In the rows, 128 means zero.
Each named move below is a turn or a mirror, shown by a few rows before and after it. Which moves, in which order, take the first row of each later pair to the second? The first pair is answered.
A (before => after):
173 156 122 96 128 117 170 119 94 124 122 155 139 107 144 133 97 142 120 110 162 121 => 165 147 131 95 123 130 186 112 103 135 108 167 105 121 129 116 119 110 134 118 163 118
134 128 149 120 118 142 159 123 135 129 116 134 90 138 119 121 144 103 143 132 129 119 => 142 140 133 118 123 125 126 130 119 115 132 113 153 113 143 144 104 166 119 118 127 126
131 86 101 147 150 123 109 141 141 132 100 166 152 141 128 111 144 113 119 138 126 126 => 137 91 93 146 150 117 100 143 135 131 107 166 166 131 135 120 134 121 115 130 130 125
146 142 134 148 136 79 120 111 136 114 114 135 85 156 118 126 153 133 121 136 154 124 => 153 149 129 151 139 72 109 111 123 105 123 128 111 147 127 140 137 158 116 134 157 125
D (before => after):
145 101 155 148 135 155 169 138 124 123 85 123 94 140 102 131 138 85 132 137 120 119 => 122 112 152 149 122 158 163 129 143 128 103 110 85 145 95 128 151 82 144 149 122 122
123 109 121 116 130 125 141 124 137 155 110 132 132 129 114 127 140 100 134 129 131 125 => 125 110 127 113 130 122 140 128 137 154 113 133 129 126 111 126 136 101 131 128 132 123
108 125 141 141 91 134 129 125 162 125 156 65 143 125 137 97 169 136 136 176 106 109 => 174 89 161 139 130 119 159 147 102 110 112 86 173 105 165 121 134 127 107 137 114 107
Z (before => after):
101 82 129 148 146 175 131 141 172 163 122 132 114 156 112 113 137 98 188 157 98 121 => 110 138 145 155 123 109 124 94 152 128 136 83 68 160 103 133 149 91 168 173 135 107
149 114 129 137 132 114 143 127 102 116 100 118 113 135 116 136 137 91 109 140 138 132 => 151 98 119 132 145 119 140 143 105 123 93 132 132 136 126 131 136 92 116 137 131 133
121 162 137 114 130 103 94 141 59 123 152 74 141 110 155 168 122 129 145 137 123 127 => 130 128 123 115 152 119 88 163 60 139 141 97 177 100 167 162 113 138 141 128 112 135
Pairs:
(2 to 3 moves a pair)
140 109 123 119 162 118 135 151 104 97 135 121 152 114 140 147 105 129 122 104 126 128 => 124 128 129 132 142 90 133 121 126 97 132 117 91 137 110 129 151 95 133 134 148 119
A then D then Z
168 133 115 136 143 130 124 111 110 117 111 169 147 114 154 99 125 164 124 97 156 117 => 156 175 142 127 116 116 134 78 112 105 128 135 93 122 144 115 138 150 133 117 160 107
Z then Z then Z
141 110 81 161 160 127 94 116 142 142 129 175 167 131 163 90 148 172 93 178 117 135 => 135 135 85 147 141 138 89 117 135 131 159 139 178 120 170 110 124 203 94 177 106 134
A then Z then A
146 149 134 121 121 132 127 134 107 110 147 98 140 108 137 149 106 155 125 120 117 123 => 135 122 144 123 125 156 153 139 133 132 122 125 97 133 114 118 144 105 151 129 109 123
Z then A
129 148 101 166 152 98 117 114 123 109 174 68 165 114 120 134 145 150 102 127 155 128 => 148 79 116 163 181 155 167 153 134 145 116 126 150 127 111 102 161 92 123 116 132 132
Z then A then D
126 104 124 157 152 139 135 123 142 134 124 150 109 148 94 112 153 100 137 135 135 131 => 141 116 114 161 160 100 109 114 113 110 142 132 152 129 113 134 131 140 108 123 149 126
Z then Z then A
120 116 146 121 114 216 160 142 158 176 131 166 111 137 115 80 138 128 159 117 112 146 => 188 153 189 120 111 129 178 101 77 116 106 134 81 126 123 120 117 109 115 96 158 123
Z then D
135 144 100 142 140 153 127 121 154 158 130 151 110 147 136 95 146 118 153 132 125 125 => 146 172 94 140 130 121 110 110 130 134 148 123 138 131 146 124 122 157 130 127 141 123
Z then A
164 151 168 117 135 141 183 121 84 111 152 128 107 99 143 123 98 122 145 85 141 106 => 114 162 152 130 114 154 161 103 136 133 174 129 71 122 115 90 142 110 168 122 140 108
Z then A then D
138 129 144 116 118 90 134 109 114 105 134 103 138 143 118 154 114 142 121 126 161 127 => 136 108 117 126 135 100 109 123 128 122 138 127 176 138 126 141 114 159 117 126 158 132
D then Z
130 127 119 116 111 121 102 122 142 119 117 131 142 113 131 131 113 169 117 141 90 121 => 122 141 126 115 105 108 104 110 139 113 121 122 128 117 129 138 115 167 116 142 98 114
Z then Z then Z
173 116 149 118 152 117 151 119 77 119 101 153 116 127 129 125 119 115 116 93 146 116 => 152 135 117 136 146 82 100 99 91 111 121 154 125 126 128 114 138 136 103 119 179 114
D then Z then D
144 134 172 107 121 167 177 143 109 135 130 134 119 114 134 123 95 143 140 96 120 122 => 162 140 172 117 123 126 178 116 102 121 110 148 84 125 119 115 120 110 129 105 146 115
Z then Z then A
117 134 117 140 101 145 119 127 167 115 115 137 101 162 137 114 146 99 142 154 107 132 => 140 151 108 147 107 94 90 116 143 95 127 120 134 146 149 134 125 133 118 147 133 125
Z then A
144 144 175 117 118 133 170 95 146 143 103 142 78 122 127 130 135 92 136 130 159 118 => 153 138 114 144 143 93 104 90 150 139 112 173 135 117 136 118 144 134 107 136 190 123
Z then D then Z
94 144 90 144 92 107 90 129 134 99 162 58 192 129 138 166 100 158 141 158 114 148 => 122 113 91 142 122 116 108 157 109 100 133 81 222 116 155 171 80 157 129 137 107 151
Z then D
128 128 118 124 122 118 112 128 129 116 144 113 163 116 153 143 118 143 119 124 124 126 => 133 100 138 117 137 146 147 142 132 134 112 134 139 125 146 133 125 103 132 123 114 132
Z then A then D
123 115 96 119 144 72 83 105 132 86 116 131 113 144 130 124 154 102 124 186 156 122 => 102 84 86 114 158 132 93 142 159 125 114 159 142 147 133 104 147 104 146 181 126 137
D then Z then D
122 93 116 136 163 133 100 155 144 114 109 145 156 126 122 126 119 130 111 151 117 134 => 122 133 125 139 150 91 93 125 128 93 115 120 133 126 116 135 127 123 104 161 139 122
Z then Z then Z
122 160 111 133 123 104 93 96 144 128 139 130 100 147 122 102 160 131 126 146 146 119 => 169 134 137 133 146 94 128 111 101 117 95 157 109 137 131 110 143 110 106 123 154 122
D then A
158 133 145 87 135 189 150 163 136 143 96 111 87 97 102 96 118 125 108 144 127 130 => 133 172 112 107 122 138 95 129 154 132 126 99 81 99 95 89 141 145 99 170 155 126
Z then Z then D
146 105 147 115 118 188 148 205 132 158 114 113 168 110 162 108 100 187 178 107 131 140 => 116 183 168 117 70 135 136 137 141 126 144 61 80 138 129 120 144 162 186 145 162 122
D then A then Z
85 147 111 139 113 146 93 131 187 171 134 169 96 159 124 56 160 139 157 136 128 123 => 151 139 104 134 154 112 85 150 115 141 124 169 187 111 173 107 90 201 109 90 140 122
A then D
148 83 110 128 159 148 122 163 115 127 107 172 187 115 142 123 109 144 110 114 120 133 => 92 93 114 129 133 168 123 142 163 150 116 164 123 144 111 90 160 108 144 147 115 135
A then D
115 144 158 130 93 159 171 113 159 121 144 127 61 153 121 140 125 130 147 99 131 155 => 131 136 128 134 112 156 137 139 141 117 160 127 146 127 159 160 81 201 120 78 130 161
A then Z then Z
108 167 134 136 109 131 109 136 101 90 144 114 140 115 136 157 118 141 127 123 137 135 => 139 132 153 137 133 131 134 143 87 89 97 150 125 122 137 147 123 103 121 109 143 138
A then D then Z
119 126 112 138 125 151 136 144 124 125 144 116 171 123 153 141 114 147 105 122 124 125 => 115 122 138 131 121 170 170 143 129 128 126 121 126 136 135 130 129 107 126 125 112 125
Z then D then A
118 109 104 143 115 93 100 114 117 92 104 65 119 126 134 162 122 96 111 146 131 130 => 101 90 81 150 123 104 75 124 140 115 103 89 129 134 128 143 131 101 121 159 127 133
A then Z then D
133 150 151 123 122 114 150 84 132 118 121 137 68 140 108 115 154 97 140 138 145 131 => 144 125 116 120 156 139 119 131 125 127 137 150 186 108 158 132 94 174 118 105 127 141
A then Z
121 151 102 111 127 151 90 139 103 123 141 138 136 117 148 70 128 175 137 135 142 109 => 114 158 117 118 118 138 102 122 108 125 134 131 95 133 128 58 155 142 145 147 152 103
A then Z
84 174 108 147 87 111 130 93 155 150 137 114 90 160 132 130 140 125 149 149 137 117 => 87 137 82 144 117 145 113 135 152 172 139 136 171 141 164 134 103 172 144 124 113 129
A then Z then Z
144 155 106 120 128 83 122 99 120 116 139 138 130 124 132 120 129 157 111 120 165 112 => 118 121 89 120 131 139 127 125 160 152 133 168 127 137 127 90 146 146 136 128 137 128
Z then D then A
148 109 138 117 143 128 149 135 101 138 134 128 144 128 125 140 104 135 117 125 114 132 => 120 122 129 116 126 128 125 135 123 144 166 111 151 123 122 141 107 156 128 136 115 131
A then D then A
161 131 162 124 134 149 157 120 140 138 121 132 119 131 100 96 112 101 127 111 145 135 => 145 146 140 123 128 156 126 125 144 137 152 116 163 110 120 113 90 150 119 103 131 140
D then A then Z
81 152 113 132 100 161 108 141 178 137 184 90 160 122 124 124 117 177 143 128 106 126 => 120 105 152 124 124 176 179 148 160 145 108 143 92 149 102 100 148 78 158 119 112 126
D then A then D
